In the rows, zero is written as 128.
The same turns and mirrors carry the whole set onto itself and the rows of a family onto each other. Which other rows belong to the same family as each row named below? List them in the order they appear above.
These 36 rows form 6 families of 6 rows each.
k_70: [122 126 130 119 142  90 116  93 123 106 164 124 151 129 127  83 132 121
 102 155 119 118 117 134 148 123 171 139]
k_34: [136 108 108 128 103 143 168 178 132 144 139 140 110 170 159 116 118 135
 156 113 109 144 122 114 138 127 125 151]
k_247: [104 150 158  86 171  87 143 127 136 125 138  94 151 137 104 132 131 120
 134 112 114 143 127 102 161 139 145 117]
k_784: [129 101 157 137 141  96 137 116  77 125 123  95 141 138 119 140 103 135
 145 104 160 127 123 155 116 111 139 126]
k_572: [148 106 120 126 116 158 156 178 112 146 146 142 122 154 133 115 116 128
 124 112 109 114  81 104 107 147 105 138]
k_227: [122 135 134 114 121 143 169 162 122 142 167 156 120 144 115 111 127 129
 127 143  90 121  92  97 118 142  92 157]
k_462: [177  89 109 137 123 114 119 125 112 116 143  89 160 140 160  98 126 118
 115 133 123 121  99 126 112 122 150 135]
k_617: [101 142 137 120 136 140 141 103 134 156 149 164 124 118 110  99 150 157
 115 163 138 147 129 108 128 106 139 142]
k_492: [146 127 127 108 121 121 154 137 134 121 174 128 147 161 154  88 136 131
 122 181  98 152 103 127 114 121 147 163]
k_421: [151  95 105 140 121 128 134 166 113 131 108 118 115 158 172 116 118 129
 151  90 114 133 124 120 137 126 121 123]
k_710: [132 103 109 144 141  96 110 129 106 115 100 109 120 128 154 115 122 120
 147  90 109 115 141 121 158 123 115 117]
k_788: [ 88 141 120 124 128  97 154 123 135 127 160 148 122 125 112 113 126 124
 142 138 100 118 149 105 174 119 119 157]
k_403: [137 114 160 126 119 121 179 150  92 143 148 110 139 162 126 144 109 144
 160 138 141 151 113 140  91 110 124 159]
k_929: [126 143 148  85 144 116 178 168 147 145 153  96 155 162 118 141 129 127
 144 125 115 157 110  90 132 140 136 141]
k_459: [148 112 124 131 127 163 141 138 119 163 120 137 126 138 152 105 148 160
 127 143 135 161 108 111  92 106 121 130]
k_792: [ 96 141 179 118 144  87 162 109  96 123 155 129 134 142 100 131 116 143
 149 149 134 146 135 151 125 108 132 152]
k_796: [175 102 112 123 117 127 144 145 122 125 157 102 157 158 167  97 131 125
 122 156 110 144  94 122 101 124 143 154]
k_333: [105 132 131 132 148 122 116  84 120 148 134 146 131  95 105 102 150 149
 110 144 144 126 134 109 134 105 136 125]
k_840: [104 131 117 121 109 126 178 157 142 141 169 157 114 157 129 113 123 132
 149 138 103 137 134 106 155 124 124 166]
k_734: [105 158 157  81 160  98 167 148 144 137 154 102 150 149 102 134 133 125
 139 132 108 153 120  93 148 138 137 137]
k_230: [149 100 116 132 137  94 105 102 113 106 146 100 157 126 140  91 126 115
 103 132 129 106 111 131 136 122 164 127]
k_61: [121 132 133 117 126 159 154 132 133 164 141 157 122 137 133 101 147 163
 125 161 135 165 115 109 106 107 132 144]
k_256: [141 115 138 101 154 111 142 157 128 135 118  72 154 155 128 141 124 120
 137  82 135 138 108 102 137 141 150 108]
k_251: [101 141 148 116 160 103 115 116 104 110 135 152 113 120 110  98 125 121
 113 123  94 103 115 123 150 144 107 118]
k_957: [ 98 155 147 108 145 117 146 133 118 126 163 162 116 125 100 104 131 130
 120 151  82 117 109 105 138 143  93 146]
k_932: [121 128 149  96 169  88 131 132 129 125 118  81 151 141 116 133 127 115
 131  89 130 133 119 107 155 140 153 102]
k_396: [147  95 154 139 124 117 156 142  82 136 131  94 141 151 130 144 104 141
 152 109 155 137 114 147  93 110 128 141]
k_60: [102 127 119 137 144  82 120 109 117 112 128 125 123 111 124 115 127 119
 142 114 103 107 150 113 176 119 114 133]
k_484: [104 122 171 130 150  82 137 100  83 119 136 117 138 133 102 131 109 137
 141 124 149 130 135 157 129 109 141 132]
k_776: [142 118 140  97 143 124 168 174 138 147 135  82 154 162 129 143 123 124
 143  99 127 149 103  94 126 142 143 125]
k_911: [111 135 172 117 130 107 182 136 100 139 163 126 138 156 112 136 112 147
 156 154 133 157 124 143 107 106 125 165]
k_616: [134 110 123 145 149 122 101  96 108 147 109 124 135  96 125 109 146 148
 113 126 149 124 127 109 119 105 127 113]
k_941: [154 105 120 146 138 147 116 123 110 156 100 119 132 117 150 110 147 156
 122 124 144 139 115 108  98 104 117 116]
k_477: [148  94 119 132 132 143 123 157  99 132 122 129 118 145 140 109 114 122
 116  84 124  98  86 121 119 148 118 110]
k_183: [126 112 134 129 155 116 102 126  97 115 117 136 114 128 126 102 119 121
 113  89 114  97 104 127 140 148 117  99]
k_995: [122 138 133 107 133 101 141 111 135 112 179 138 146 147 134  80 135 127
 112 180 104 140 114 133 137 121 159 157]

The rest of the family of k_256: k_247, k_929, k_734, k_932, k_776
The rest of the family of k_572: k_227, k_251, k_957, k_477, k_183
The rest of the family of k_616: k_617, k_459, k_333, k_61, k_941
The rest of the family of k_34: k_421, k_710, k_788, k_840, k_60

